[[ 45 -20  -3  53 -33  -6  77 -19 -29]
 [ 59 -82  24  14  57 -45  58  15 -27]
 [ 13  -2   7 -17  28  -3 -29 -23  20]
 [ 15  -2   3   3   1   9 -16 -22  16]
 [ 46  -5   1  15 -16 -28  53  -8 -24]]
=>
[[ 59 -82  24  14  57 -45  58  15 -27]
 [ 15  -2   3   3   1   9 -16 -22  16]]

[[ -3  -9  12  -2  11   5   5 -14  14]
 [ 14   3 -10   0  14   4   2   3 -51]
 [-33   6  -9   4 -10   0   7   3 -16]
 [-14  11  14  29   0 -14  -7  12   8]
 [ 22  33   3 -29   7  63 -11 -17 -14]
 [ 19 -32  -1  10  -4  -5   3  -9  -1]
 [ -8  -4  25  -6  -4   1  -2  -3  33]
 [ -1 -11  -5   3  14 -27   0  -5 -15]
 [ 21   7  -6 -20  -1  23  -1  -1 -20]
 [  9 -10 -18 -13  20   0   0 -22  14]]
=>
[[ 14   3 -10   0  14   4   2   3 -51]
 [-14  11  14  29   0 -14  -7  12   8]
 [ 19 -32  -1  10  -4  -5   3  -9  -1]
 [ -1 -11  -5   3  14 -27   0  -5 -15]
 [  9 -10 -18 -13  20   0   0 -22  14]]

[[ -2 -38  21   8 -14  66  34  31]
 [ 65 -11  69 -31  -1  40  25 -25]
 [  2   0 -27  80  17 -16   0  39]
 [ 22  -4  -7  26 -18 -57 -40  33]
 [  2  64  -8 -39 -22  31  15 -19]
 [-72   0 -55   8  -9  29   0  28]]
=>
[[ 65 -11  69 -31  -1  40  25 -25]
 [ 22  -4  -7  26 -18 -57 -40  33]
 [-72   0 -55   8  -9  29   0  28]]

[[ -2  -6 -15 -15 -16   1 -17 -21  -5   3  -8 -25 -12   0   3   6]
 [  3  11 -14  12   0 -22  11   3 -37  -1 -27   2 -22 -14  14  17]
 [-12   4  57  41 -37 -34  21  60 -10 -30  35  29 -37  72  58  -1]
 [ -2   8  44  18 -37  -7  16  24  31 -42  44  13 -18  52  13   5]
 [  1 -22  24  -2   5  10 -13   0  15   3  26  -7  10  27   2 -24]
 [  1  -4  29  -4 -23  10  -3  15  39  -9  36   0   8  43   8  -9]]
=>
[[  3  11 -14  12   0 -22  11   3 -37  -1 -27   2 -22 -14  14  17]
 [ -2   8  44  18 -37  -7  16  24  31 -42  44  13 -18  52  13   5]
 [  1  -4  29  -4 -23  10  -3  15  39  -9  36   0   8  43   8  -9]]

[[ 35  35  39 -39  -5   2]
 [ 42  25  26  13 -16  22]
 [-46 -47  23 -29 -19  59]
 [  6   1  13 -27  -6  -6]
 [-33  37  -4   3  24 -70]
 [ 41 -33 -47  21  -6  50]
 [ -5   1 -11  25  55 -41]
 [ -3 -45 -10  10   6  -9]]
=>
[[ 42  25  26  13 -16  22]
 [  6   1  13 -27  -6  -6]
 [ 41 -33 -47  21  -6  50]
 [ -3 -45 -10  10   6  -9]]

[[  1   0  -1   1   2   0   3   0   1   0   0]
 [  2  47   4 -73 -64  43 -15  -1   4  28  37]
 [ -1 -11  -2  19  15 -10   2   1  -2  -8  -9]
 [ -2 -34  -3  53  46 -31  10  -1  -3 -21 -26]]
=>
[[  2  47   4 -73 -64  43 -15  -1   4  28  37]
 [ -2 -34  -3  53  46 -31  10  -1  -3 -21 -26]]
---
[[ -5  77 -47 -64]
 [ -1 -80  -8  -9]]
=>
[-64  -8]

[[  7  -6  31]
 [ 29 -36 -68]]
=>
[ 31 -36]

[[-20 -70]
 [-19 -69]
 [ -1 -39]
 [ 49  45]]
=>
[-70 -19]

[[ 50 -71  45]
 [  2 -16  -2]]
=>
[ 45 -16]

[[ 65 -39 -58 -40  56]
 [-38 -24  30 -70 -14]
 [ 76  11 -60 -17  55]
 [-66 -54 -22  73  22]
 [ 34  60  65 -27 -17]]
=>
[ 56 -70 -60 -54  34]

[[-19   4]
 [-75 -49]
 [ 77  45]
 [ 64 -30]
 [ 54 -28]]
=>
[  4 -75]

[[  0   7   5 -10   7]
 [ 13  -9  44 -21  74]]
=>
[  7 -21]

[[-14  60  22]
 [ -5  -6   8]
 [ -7  -2  -3]]
=>
[22 -6 -7]

[[-59 -58   5]
 [ 39 -19  43]
 [-54   0 -38]
 [ 45  63 -18]
 [-28 -61  27]]
=>
[  5 -19 -54]
